Families of rows that turns and mirrors carry onto each other, the same ones carrying the whole set onto itself: the rest of each named row's family, in list order
3 families of 6 rows
V: [  5 -14 -12  11 -15 -10  -2  20 -16  -7 -11 -10  18  -4  -2   2   9   5
   8  -6   3 -10 -13   5  -8  13  -7  -5 -27   3  26  13   9 -13 -15   3
  10  23 -15 -12  -1]
Y: [ -5 -22   4   2 -12  34  11  -9  13  -7  -7 -13  -3  23   2 -15  11 -18
   2   4   8  12   0   0   0  -1  16  16  20   2  13 -11  -9 -15  17  -7
   9  -5 -17  21  -8]
W: [ 11  -1 -17  14 -16  -3  -6  18   1  14   0  -7  19  -7 -13  25  14  16
   5 -19 -12  -6  14   9  12   1  23  16   8 -11 -14   3 -10   4  -8  14
 -25 -21   3  16 -13]
Z: [  9   3 -20   1  -9   2  10   9   8  16  11   8  25  -7 -13   2  10  12
  -1 -19  -1  -8  12  10  11   1  17   8   4 -16 -14 -11   0  14 -15  23
 -22 -28  12  11   0]
E: [  4 -10 -14   8  -6   8  -2  -1  11  11  -3  -8  17 -14 -13  11  18  17
  16 -17  -5 -13   3   9  10   0  17  17   5  -8   0  -8  -7  14  14  21
 -35 -22  -4  19  -5]
K: [  4 -14   2   9  -7  23   3  -2  16  -2 -19 -10  12  27   2 -27   7 -10
  -7   0 -10  10   8 -10  15  -1  28   9  26  -7   8  -5 -11 -15   4  -5
   5 -13 -14  21  -9]
M: [ -6 -10   6   0 -24  -2 -11  16 -14 -22 -11  -1  24  10   7  -2   4   6
   4   0  12 -10  -7  -1  -9   7   6   1 -35   2  19  11  13   5  -8   0
   5  13 -27 -10 -11]
A: [ 18  -9  14  -5  18   4 -21 -12  17   6   2  12   9   7   5   9  -3 -10
  22  23 -16 -10 -19  -4 -10   7  -9 -12 -14  11  -8   5  -8  -6  -7   1
 -10  -5   9  -2  16]
U: [ -2  -2   8  -9  -5   0   2  16   1  -7  17  -5 -19  15 -13  15 -23   0
  -8  -9   6  -9   1  -3  31  -7  -8  11 -10  11 -16  10  -6   3 -10 -12
  22 -17  18  17 -16]
F: [ -3  22 -10  23   0   5   5 -12 -15  -4   6  24 -16  -5   2   2   0 -12
  -9   9  -8  15  -4  -4 -26 -18  13   1  -6  -6   5  -2   2  29  13   0
 -11   5  -4  -3  -7]
N: [ -1  -7  17  -1 -18  -3   1   8   2 -10   6 -10 -18  17 -11   7 -22  -2
  -2 -14 -10  -5   2  14   9 -15   5  13   0  16 -20  10  -6  -6   4 -20
  22 -14  23  20 -27]
R: [ -4  10  -4  16   5   5  16 -22 -20   2  15  -6 -16 -10   1   5  -3 -14
 -21   2 -13   8   4 -10 -18 -27  14  -7   4  -4  -7   1  10  19  11  18
  -5  19   6 -10   3]
J: [ -4 -15   2  -4  -9  23  26  -4   8  -5 -18  -9  12  29  -7 -20   5 -13
  -8   3  10  20  -3 -14  15  -8  29  12  13  -3   3  -4 -15  -7  -9   7
  13   1  -6  14   3]
T: [  6 -15   6 -10  24  12 -11  -9   8  23  11   4  10   2  14   2   3  -9
   8   2 -13 -21  -8  -6 -12  11 -11 -11   1  11 -10   4  11 -21 -13   2
   2   7   9  -3  22]
B: [ 20  -6  14   0  27   7 -10  -8   8  25  17   6   2   4  -1   2  -6 -10
   9  14 -22  -2 -14 -11 -10  13   0 -23  -2   3   6   8   5 -19  -8  -5
  -3   2   1 -12  13]
Q: [ -5 -11 -14   7  -5  -9  -1  18 -21 -16 -11 -21  19  -5  10  -1   3   6
  -8 -12  17 -16  -4  -4   3   5  -6  -1 -17  10   9   5  14   2  -2   9
  12  28 -22  -7  -2]
C: [ -4   2  23 -12 -11   9  -6   1  -1  -7  16 -22 -19  11 -16  23 -15   4
   6 -11   5 -16   6  18  10 -10  -1  10 -10  10 -15  14   3   4   9 -16
   7 -13  10  21 -24]
G: [  1  16  -2  20  -4  -8  19  -9 -17  -8   7   1 -25  -9   0  -7  -3   1
 -13  -3 -19  15 -12   0 -15 -18   8 -17  -6  -7   3   0  13  21  12   5
  -6  16  -1 -14  -5]

The rest of the family of Q: Y, E, R, T, C
The rest of the family of J: Z, M, A, U, F

Families of rows that turns and mirrors carry onto each other, the same ones carrying the whole set onto itself: the rest of each named row's family, in list order
3 families of 6 rows
zegu: [-11 -15  14   0   6   4  -6  -7  22   0 -22]
vagat: [-11 -22  -5   7  -8 -16 -32 -12  -3  17 -14]
vot: [  9   5  23 -20   9  17  -8 -28   7  17  18]
duk: [  2 -18   9  16   6   0 -13 -13  21  -8 -15]
fediv: [-10 -14  21 -22   4   9 -10 -24   7  15  27]
rirov: [  8  -5  -8 -28  -3 -12 -18 -33 -11   7  20]
zutak: [ 10 -10 -12 -12  -5  17 -14 -23  31  21  -3]
fen: [  1 -11  -1   9 -10 -29 -27 -19   0   2 -11]
soled: [  0  -6   0   3  25 -12 -14 -10 -22  -1   5]
gizur: [ 13 -14  24 -19   5  10   5 -29  13  16  12]
safim: [ -4   0  -1   0  23 -17 -15  -2 -11  23   5]
migig: [ 11 -18 -10 -34  11  -5 -10 -20 -16   9   8]
pov: [-11  -2  -1   0   6   2 -13 -10  32  -8  -7]
Sif: [ 14   4  11   2  18 -22 -12 -17 -18  11   5]
bisev: [ 12 -25   4   2 -11  16 -16 -25  28  20   0]
vibi: [ 12 -11  -2  -8  -2  29 -31 -21  18  11   2]
vor: [ 23  -9  -7 -22   4 -15  -3 -31  -4  20  17]
Bov: [ -7  -3   4 -10  -8 -16 -33 -12  -1  10 -25]

The rest of the family of pov: fediv, safim, migig, vibi, Bov
The rest of the family of soled: zegu, vagat, vot, rirov, zutak

